128 stands for zero in the data rows.
How far apart are the two rows of each pair, measured in a hidden way? 0 means very close, and 30 very far. Two or three weighted sums of its numbers give each row a place; it is the straight-line distance between the places.
[155 166 147 169 163 142 151 167 140 162]
[144 127 147 129 133 150 126 128 147 119] -> 18
[141 117 137 120 129 142 123 120 143 121]
[132 109 133 120 103 136 107 104 143  95] -> 7
[144 146 150 142 145 144 152 153 151 149]
[ 98  93 105  94  96 101 105  95 104  99] -> 10
[134 143 124 144 140 130 124 133 131 120]
[118 125 130 117 119 123 143 127 128 131] -> 15
[133 137 145 124 136 141 155 145 141 142]
[118 130 127 126 122 121 132 130 134 120] -> 5
[143 105 144  97 121 147 135 133 136 157]
[111 126 125 115 117 119 139 137 113 143] -> 8
[154 124 154 118 149 163 160 129 159 147]
[107 129 106 125 123 107 126 116 109 110] -> 4
[168 156 167 157 164 168 168 165 168 156]
[119 129 130 120 127 120 141 138 122 144] -> 12
[165 126 168 154 136 143 107 151 166 139]
[156 101 150  95 138 167 162 108 162 162] -> 19
[143 146 145 145 143 140 111 133 142 117]
[157 117 159 104 151 164 161 159 150 167] -> 9
[144 148 146 147 142 141 113 131 143 115]
[111 132 115 125 116 117 123 120 119 111] -> 10
[115 139 102 144 131 106 110 118 108 108]
[154 146 142 169 134  97  94 122 145  99] -> 10
[114 116 130 113 121 123 143 124 127 132]
[123 144 106 149 139 113 119 125 113 116] -> 22
[ 95  94 104  96  92  95  93  95  98  93]
[118 121 127 117 121 127 145 127 131 129] -> 2
[164 164 163 168 164 153 131 165 159 159]
[149 156 146 157 151 147 131 144 152 117] -> 16
[152 119 153 100 150 161 159 148 145 169]
[108 110 114 120 106 102  98 105 106 103] -> 3
[161 151 162 152 150 157 151 155 163 141]
[134 138 134 126 138 146 145 134 144 133] -> 10
[ 96 112  95 136 104  94  95 104  94 100]
[ 95 103  97 109  97  97  99  95  98  94] -> 10
[ 95 112  95 134 105  93  95 102  93  99]
[164 121 167 154 135 136 100 146 163 130] -> 10
[111 113 116 112 111 116 116 112 116 108]
[123 118 124 116 119 122 129 122 131 123] -> 2
[109 116 128 111 115 116 138 132 110 146]
[ 98 109 103 110 102 100 108 107 105 106] -> 12
[101 108  99 122 102  98 102 102 102 100]
[169 159 169 162 166 169 168 166 169 151] -> 7
[121 119 114 132 112 121 119 110 123 104]
[140  89 129  88  96 140 133 104 128 166] -> 24
[ 90  95  90 102  92  92  92  91  91  89]
[166 165 166 167 166 158 143 167 161 162] -> 20
[117  87 130  87  91 106 104  99 128 156]
[116 114 121 108 116 126 139 125 117 138] -> 9
[109 151  99 119 151 133 122 119 104 147]
[169 154 169 157 164 168 168 165 168 155] -> 7
[167 149 168 146 159 168 166 150 168 120]
[88 89 89 91 88 89 89 87 90 87] -> 11
[137 148 125 156 133 114 107 118 138  98]
[126 135 131 132 129 124 131 138 130 127] -> 18
[132  93 136  92 105 137 121 118 125 167]
[103 161  95 146 158 111 152 160  94 167] -> 24
[160 168 158 164 167 160 165 168 155 168]
[100 108  95 120 102  97 101  98  99  96] -> 13
[106 140  99 143 132 104 109 117 103 114]
[102 160  94 144 156 109 150 157  94 166] -> 6
[87 87 87 88 87 87 87 87 88 86]
[143 107 141 106 128 153 145 106 142 124] -> 12
[161 169 155 168 169 162 167 169 152 169]
[103  99 112 100  96  98 102 109 105 132] -> 19
[128 159  99 165 156 110 126 141 106 128]
[139 132 139 136 136 126 105 132 127 132] -> 20
[126 146 127 141 138 123 141 146 129 136]
[120 133 125 132 128 117 131 134 127 121] -> 5
[160 158 158 149 161 162 165 164 161 159]
[133  95 146  91 112 149 133 123 116 167] -> 24
[127 114 135 129 110 104  96 120 112 120]
[141 106 134 100 136 156 154 112 141 153] -> 18
[137 123 135 126 125 140 122 120 135 117]
[107 133 107 123 118 110 124 114 109 107] -> 9
[116 112 129 119 110 108 100 115 111 117]
[142 142 141 145 135 134 112 129 143 112] -> 10
[ 99 144  97 115 146 111 113 122  98 156]
[125 137 134 129 132 135 140 137 137 125] -> 10
[133 166 107 162 164 141 159 159 117 155]
[126 115 128 113 108 122 116 120 126 118] -> 22
[ 98 136  95 137 108  98  99  99  99  94]
[165 155 163 157 157 165 163 154 166 132] -> 2
[135 141 141 137 136 135 144 144 142 136]
[123 132 123 128 125 122 130 130 128 122] -> 3
[ 99 137  98 121 125 103 124 137  97 151]
[144 144 144 146 140 138 128 145 140 134] -> 7
[115 112 115 102 126 128 126 127 105 160]
[168 168 168 170 168 166 163 168 166 166] -> 11
[ 97  97 102 102  93  93  92  94  95  95]
[91 88 92 89 89 89 88 88 89 89] -> 5
[154 164 154 161 162 156 162 162 159 149]
[141 118 137 117 130 150 133 120 141 122] -> 3
[129 142 131 136 137 129 143 141 136 131]
[163 161 164 164 163 157 136 163 159 157] -> 17
[158 160 157 164 159 151 150 162 157 152]
[142 144 150 141 141 143 150 151 147 144] -> 10
[110 113 122 107 113 120 135 130 113 145]
[139 134 143 142 134 117 104 132 123 130] -> 18
[ 95  99  99 102  95  98 100  98 100  98]
[148 147 155 148 149 142 117 146 146 135] -> 13
[166 154 166 159 152 162 159 154 168 125]
[140 144 131 148 139 126 125 140 134 124] -> 3
[90 90 93 92 93 89 88 91 89 92]
[ 93 115  90 142 107  92  94  97  91  95] -> 16
[ 97 107  99 116 100  99  98  98  98  96]
[ 96 104  97 106  97  96  97  96  99  93] -> 4
[119 129 125 113 130 124 148 143 114 156]
[ 93  91 101  88  92 113 101  90 123  92] -> 23
[102 160  95 143 156 109 150 158  94 166]
[112 135 101 143 125 105 107 108 107 102] -> 9
[87 87 87 87 87 87 87 87 87 87]
[152 109 156 100 145 162 157 156 139 168] -> 16
[138 114 142 114 124 142 125 117 142 116]
[147 153 144 152 150 143 118 136 143 115] -> 9
[90 90 93 93 88 90 87 91 92 90]
[166 161 165 163 159 165 163 161 167 127] -> 12
[113 126 119 121 115 116 124 121 122 116]
[ 92 108  91 108  98  93 102 110  90 135] -> 13
[120 126 124 122 121 122 128 125 133 120]
[125 109 125 106 110 129 130 119 134 128] -> 6
[120 127 123 129 117 122 131 132 130 121]
[148 109 149 105 144 158 155 115 148 150] -> 15
[164 163 164 153 167 166 168 168 164 167]
[ 94  95  96 101  92  93  94  93 101  93] -> 15
[130 127 129 131 118 132 130 118 137 109]
[147 141 140 141 139 152 152 137 152 119] -> 4
[118 128 124 124 120 122 129 128 124 119]
[169 158 169 161 166 169 169 166 169 152] -> 13
[167 148 167 143 157 167 165 149 167 125]
[119 136 106 141 129 110 111 123 109 116] -> 9
[158 169 151 168 168 160 165 166 160 153]
[150 151 150 153 149 146 142 152 149 143] -> 6
[142 104 138  98 120 149 151 108 146 154]
[133 151 121 158 144 107 117 158 105 157] -> 19
[ 92 146  88 119 122  98 100  93  92  91]
[132 135 136 131 129 130 138 141 132 136] -> 19
[164 169 163 168 168 164 167 168 165 164]
[145 148 152 140 148 148 159 155 152 152] -> 11
[166  97 151  92 147 167 164 115 162 169]
[162 106 162 115 136 166 157 122 167 102] -> 15
[134 112 141 118 117 139 119 116 133 109]
[131 131 132 140 132 111 103 126 115 123] -> 13
[119 133 113 120 124 130 124 118 132 116]
[105 165  95 150 161 115 154 161  96 166] -> 13
[140 165 120 162 163 144 158 156 136 150]
[106 123 109 118 111 120 112 110 115 105] -> 19
[117 118 110 128 106 124 115 109 124 103]
[158 156 160 157 158 152 128 155 154 150] -> 11
[146 159 138 159 157 147 147 151 147 134]
[127 140 133 133 134 127 138 144 129 142] -> 13
[158 124 152 118 148 162 160 129 159 148]
[89 92 90 96 91 89 90 89 89 90] -> 12
[116 118 132 117 109 118 128 119 133 118]
[163 135 160 132 152 165 158 150 163 138] -> 12
[167 162 167 154 167 167 168 167 167 163]
[148  90 148  94  98 146 131 103 152 152] -> 13
[153 139 149 134 139 156 140 138 153 124]
[136 148 143 143 143 138 150 150 141 143] -> 2
[137 151 115 156 147 128 122 127 133 103]
[151 160 146 159 157 152 152 153 149 141] -> 14
[155 118 160 142 130 129 101 138 147 132]
[111  97 116  91 101 113 114 115 101 165] -> 13
[ 92  96  93 100  94  97  94  91  97  89]
[132 136 137 133 129 132 136 142 141 133] -> 8
[168 164 168 156 168 169 169 168 168 164]
[125 127 132 123 124 126 133 134 132 126] -> 13
[159 165 155 166 163 155 136 153 156 131]
[100 102  98 106  97 101  98  96  99  95] -> 12
[ 99  98 105 107  95  96  93  97 102  99]
[159 157 161 159 159 154 128 156 155 151] -> 15
